In the data rows, the value 128 means zero.
Every row has a hidden score. How much higher is the second row's score than the first row's in each pair? 15 means about the same, 30 much higher and 0 much lower. The score is a weighted sum of the row's numbers plus the product of two more (or one squared), each taken from its middle value.
138;145;147;109;131;128;69;133;149;151;115;173;191;152;130;147
89;108;176;165;90;153;71;175;146;141;97;183;182;156;147;78 -> 18
116;104;98;125;142;123;140;141;106;129;123;126;118;125;120;132
166;149;154;133;105;127;151;97;150;108;129;105;122;130;132;115 -> 17
143;123;113;108;149;114;137;133;113;139;144;108;111;115;104;154
106;121;107;101;151;111;117;151;127;194;85;147;139;155;155;146 -> 14
149;162;147;144;105;142;136;153;116;156;121;117;128;125;100;119
150;100;100;94;165;104;141;108;102;126;140;121;137;101;121;170 -> 22
99;120;149;109;116;127;139;132;139;140;130;122;121;125;127;136
157;149;160;130;110;147;130;118;128;146;131;111;126;127;117;136 -> 18
134;135;103;81;160;98;67;82;144;129;129;183;165;158;170;165
164;50;105;134;141;99;123;63;130;96;136;124;129;143;146;73 -> 17
52;127;127;123;139;128;140;149;126;110;102;124;107;139;159;139
110;129;107;113;158;115;139;119;102;106;148;120;127;115;113;165 -> 16
79;140;115;130;134;124;144;174;156;142;56;112;135;188;189;142
154;131;118;122;155;109;139;76;144;130;144;129;143;146;155;140 -> 15
124;147;128;102;126;110;138;88;151;102;148;108;107;114;150;162
146;132;125;131;144;120;134;134;121;153;139;118;121;112;104;137 -> 4
72;145;146;135;100;154;143;190;142;104;72;99;119;170;171;135
141;147;148;138;114;130;130;100;111;97;145;126;118;110;118;138 -> 19
139;89;93;113;156;104;143;141;94;166;148;112;114;106;99;132
134;171;176;159;84;150;134;146;115;122;130;114;125;119;98;105 -> 16
158;165;164;150;95;148;137;131;118;140;135;120;110;118;101;117
143;163;171;169;95;152;139;140;130;137;154;117;140;121;99;118 -> 13
136;109;93;98;167;103;139;96;120;175;139;118;125;110;120;160
165;146;148;121;117;128;147;113;136;144;136;111;117;138;134;126 -> 16
132;112;95;85;168;79;141;84;140;122;136;127;128;130;143;143
129;128;92;86;134;111;68;96;125;159;131;177;175;123;119;173 -> 18
99;140;136;106;105;122;143;133;128;111;115;124;126;146;144;138
109;162;170;185;86;154;140;175;128;127;117;126;139;128;108;84 -> 9
169;146;138;111;133;130;153;117;129;102;149;123;127;109;116;137
135;148;158;148;95;135;137;94;147;82;143;112;112;118;128;105 -> 22
120;119;112;102;155;104;130;113;112;146;130;124;121;132;119;151
127;163;131;130;132;126;129;121;117;133;156;116;105;105;118;125 -> 17
115;118;162;164;95;138;143;130;134;90;136;120;124;112;101;72
155;109;110;97;140;104;121;112;113;152;135;140;125;121;123;157 -> 22
123;94;115;108;151;108;136;112;122;133;139;109;133;122;127;127
142;149;114;110;153;103;136;109;122;52;160;121;109;112;122;147 -> 17
141;143;135;137;122;130;141;112;114;171;148;109;123;100;109;133
145;118;106;100;153;120;144;131;98;156;140;120;114;97;104;155 -> 12
133;108;93;87;173;91;73;109;137;178;109;185;178;158;166;167
141;135;158;141;118;118;139;53;151;69;129;130;107;136;155;130 -> 20
134;112;99;76;162;83;151;82;151;95;144;115;117;130;129;183
113;94;160;162;88;144;71;168;133;138;94;176;172;163;126;75 -> 14
70;124;80;94;162;102;139;154;145;154;73;104;122;171;198;168
151;139;132;107;133;121;138;116;126;146;131;120;120;131;127;149 -> 7
137;132;88;106;151;109;157;142;94;138;150;125;99;97;93;161
130;142;148;115;115;118;83;121;149;169;114;171;185;170;154;131 -> 19
143;129;86;99;150;109;122;144;80;184;139;119;117;107;98;150
67;112;117;108;150;126;146;163;114;110;113;112;115;127;150;164 -> 19
156;148;133;144;125;126;130;128;109;143;153;115;120;91;96;145
158;125;108;95;139;104;129;107;118;175;139;121;125;127;125;156 -> 15
141;140;161;149;107;135;141;110;132;112;137;122;103;126;126;120
98;139;140;141;108;128;114;181;120;184;77;155;142;156;147;126 -> 12
143;147;143;131;124;129;106;129;126;179;120;153;138;144;117;130
139;122;91;88;174;101;133;123;113;54;150;115;113;98;111;162 -> 20
63;128;123;128;111;167;132;186;165;126;57;101;125;204;203;149
154;124;119;102;131;121;133;132;112;116;155;111;110;109;112;155 -> 14
138;125;148;111;135;131;139;146;130;137;150;119;130;102;101;153
113;132;180;172;85;152;124;129;129;101;146;112;105;109;102;70 -> 20
128;132;122;98;143;113;76;115;130;151;111;182;168;145;130;153
136;108;117;117;151;118;142;136;121;153;139;132;110;109;119;158 -> 15
71;117;79;59;197;82;146;98;137;100;126;115;122;151;150;173
89;146;115;123;141;133;127;160;156;138;47;127;132;197;205;134 -> 22
152;129;135;128;101;142;138;98;143;136;141;109;114;125;130;110
137;131;119;127;137;128;143;101;131;96;139;105;116;108;129;133 -> 15
161;129;125;84;149;96;148;98;136;95;144;115;111;110;127;155
141;130;120;103;148;108;144;137;115;120;156;129;118;97;96;150 -> 9
112;101;164;162;94;142;110;154;109;142;105;124;132;147;128;84
149;113;119;116;137;115;129;137;102;129;152;117;123;91;101;132 -> 12
152;128;133;136;117;133;146;136;110;57;146;118;123;95;96;138
122;130;116;131;129;122;110;136;98;152;140;123;140;104;111;158 -> 16
151;148;122;129;105;132;128;79;135;89;132;115;114;135;144;136
57;95;92;107;153;131;133;163;138;118;99;117;107;150;161;129 -> 5
96;51;94;149;154;128;137;151;78;125;128;115;116;100;108;82
139;111;94;83;162;99;131;99;132;121;153;116;121;108;128;153 -> 13
124;119;100;87;159;93;129;117;143;156;124;132;138;152;155;163
163;174;162;139;94;136;148;93;148;105;140;133;115;141;134;110 -> 12
145;56;136;144;115;127;142;61;147;51;138;118;108;147;151;71
133;114;119;114;140;116;149;122;127;124;135;120;122;128;112;140 -> 4
143;85;132;108;144;114;137;87;135;149;148;128;111;119;130;124
144;169;182;154;71;160;140;113;134;141;136;117;121;120;105;107 -> 12
143;70;69;115;182;102;122;136;86;148;155;135;134;98;95;122
121;116;133;138;136;125;126;101;122;160;135;113;137;118;125;112 -> 18
153;152;133;117;134;120;143;111;124;104;151;108;115;111;106;144
112;117;74;72;184;93;151;98;113;129;144;107;105;118;129;170 -> 14
148;154;153;130;111;133;133;99;135;105;142;110;111;117;128;124
124;122;104;141;127;123;131;136;86;146;150;134;119;98;97;139 -> 14
141;117;78;81;182;86;79;134;85;146;145;177;182;110;98;173
122;166;178;178;95;165;148;152;124;141;125;106;125;120;108;98 -> 9
122;101;87;99;157;90;136;110;107;95;144;114;123;114;121;165
162;137;120;102;142;114;133;122;123;141;139;120;106;107;117;141 -> 11
143;157;128;136;148;119;139;110;98;123;158;117;109;106;114;147
137;133;82;96;176;89;149;96;103;174;150;112;120;106;126;149 -> 11
109;123;104;105;155;112;51;174;130;190;77;205;217;172;160;168
151;149;142;107;126;124;111;132;116;187;120;143;148;144;117;135 -> 11
144;182;160;139;110;136;130;155;129;149;120;142;138;145;110;131
67;131;139;148;123;155;132;165;138;111;108;111;115;157;146;116 -> 21
118;150;144;136;116;138;126;136;127;129;118;121;114;143;127;101
70;165;141;177;86;227;115;238;232;154;0;152;131;237;227;107 -> 11
153;154;155;140;121;142;139;110;103;67;154;106;125;91;116;124
147;172;169;156;108;146;125;116;128;124;150;107;126;103;94;126 -> 5
136;47;98;142;167;99;114;108;134;206;128;142;137;127;124;72
102;131;166;181;92;157;135;175;108;126;122;117;135;118;105;80 -> 11
150;176;163;150;99;140;87;108;154;169;118;183;175;162;132;106
151;116;56;92;180;81;121;117;91;60;160;116;103;96;100;158 -> 24
149;160;132;161;117;138;131;116;124;86;146;117;121;105;103;107
136;154;148;129;120;129;140;108;136;133;130;119;114;144;134;133 -> 14
151;144;120;126;149;104;148;104;110;54;156;110;105;100;111;145
149;148;112;115;154;112;135;104;128;98;139;112;111;109;121;145 -> 12
118;145;139;135;116;152;74;146;127;149;120;185;176;133;126;134
136;159;164;161;95;150;141;133;92;135;155;128;118;104;103;126 -> 16
132;43;40;150;216;63;115;124;102;205;132;155;135;120;114;48
139;105;150;159;110;145;143;88;148;86;136;117;123;131;137;68 -> 18
34;127;89;171;91;249;129;228;245;125;36;107;117;200;204;128
149;154;148;130;125;125;141;108;135;124;144;102;105;116;122;147 -> 25
59;116;107;106;146;112;129;169;130;114;76;119;106;172;188;153
139;140;137;151;120;143;132;158;68;169;135;115;125;95;84;130 -> 12
162;148;156;138;114;139;142;127;134;165;137;118;105;129;103;130
129;79;70;105;171;94;149;105;94;119;155;109;124;103;109;130 -> 17
78;168;151;134;118;128;144;127;146;90;104;117;118;159;166;138
80;134;148;142;109;147;124;162;132;140;112;135;142;141;132;130 -> 12
140;159;158;127;108;133;134;153;140;114;145;112;108;104;99;133
142;140;145;150;126;137;136;99;125;134;132;138;132;135;147;119 -> 20
86;119;63;91;143;137;104;186;197;170;20;162;132;231;244;166
135;143;148;144;115;140;144;147;115;164;121;131;123;119;99;135 -> 4
144;114;118;121;140;109;116;92;147;194;124;143;142;126;148;123
109;154;128;141;129;139;76;142;89;129;130;181;162;120;108;133 -> 21
137;135;166;144;121;125;144;141;115;174;149;117;113;113;120;128
152;163;144;122;106;124;156;120;148;129;146;126;111;112;127;134 -> 12
64;106;83;108;148;129;125;158;134;114;78;118;135;171;162;161
154;117;74;93;160;99;123;129;87;105;157;133;130;89;105;161 -> 19
117;127;79;99;171;98;148;118;97;132;154;110;114;96;117;165
113;163;152;134;116;143;113;139;132;155;111;142;125;152;129;132 -> 12
134;57;163;148;102;148;148;129;111;114;153;108;117;101;93;53
148;96;100;95;146;103;142;54;146;70;125;106;107;139;167;132 -> 26
152;105;107;107;139;99;115;67;146;109;127;142;129;142;167;105
148;141;145;128;104;145;139;86;141;121;142;105;111;134;128;131 -> 11
153;105;141;161;118;143;143;135;115;128;132;126;125;92;95;63
77;103;72;80;174;102;129;169;170;142;47;126;130;209;219;158 -> 23
124;143;149;135;112;132;148;151;121;138;126;120;133;120;120;129
102;138;154;174;100;163;132;160;123;150;111;140;140;123;120;92 -> 15
56;143;109;159;91;254;114;216;255;121;6;142;136;246;235;116
130;142;155;127;111;143;145;109;129;117;140;113;106;122;119;138 -> 23
119;154;167;136;122;132;154;134;130;117;126;131;102;132;124;142
139;28;174;159;91;148;133;136;123;102;153;135;107;109;95;70 -> 19
73;92;79;85;154;144;146;180;184;115;45;140;118;205;223;152
136;61;148;140;109;133;75;102;131;118;131;171;187;143;129;81 -> 23
144;153;129;130;133;128;126;122;118;122;158;108;114;94;102;122
151;134;138;104;123;118;132;125;143;121;131;123;138;125;127;129 -> 13
123;97;171;163;93;132;127;127;132;101;129;111;126;135;124;89
87;94;111;107;142;115;139;132;111;129;122;116;117;121;135;124 -> 10
62;134;137;145;116;147;136;167;147;109;84;112;125;153;169;110
151;139;145;109;125;133;119;141;123;164;125;143;137;137;106;157 -> 10
142;146;143;143;121;137;150;125;123;119;154;107;105;106;112;144
142;156;149;136;114;140;151;127;135;133;141;109;108;103;104;144 -> 12
140;62;173;161;106;145;133;103;148;144;147;125;123;118;120;75
146;148;128;126;109;121;134;112;113;100;155;113;118;113;111;135 -> 16
155;171;168;149;93;155;69;135;133;178;116;189;199;153;128;120
116;103;118;116;165;113;130;121;119;145;126;117;124;145;122;126 -> 10
94;110;109;95;147;89;138;103;118;76;135;119;115;119;135;174
133;159;147;119;98;122;133;97;122;124;154;106;104;107;123;130 -> 15
128;112;97;76;165;91;123;108;130;113;128;126;120;127;125;169
119;147;145;142;112;138;134;118;116;112;146;113;135;116;119;131 -> 18
127;155;163;139;91;149;115;149;123;159;119;128;126;141;116;118
52;132;103;113;122;173;136;205;191;106;56;115;106;184;181;159 -> 11
138;117;117;86;149;116;135;121;108;130;156;100;106;92;111;145
137;143;130;150;134;142;131;138;89;74;163;112;122;77;86;135 -> 23
136;154;130;121;139;122;75;148;115;172;129;186;185;114;110;145
138;145;144;115;130;133;155;88;146;89;138;108;116;143;162;133 -> 19
130;47;75;143;162;110;145;156;50;169;148;109;122;74;88;80
146;138;146;138;96;123;146;102;127;149;147;114;111;106;122;113 -> 20
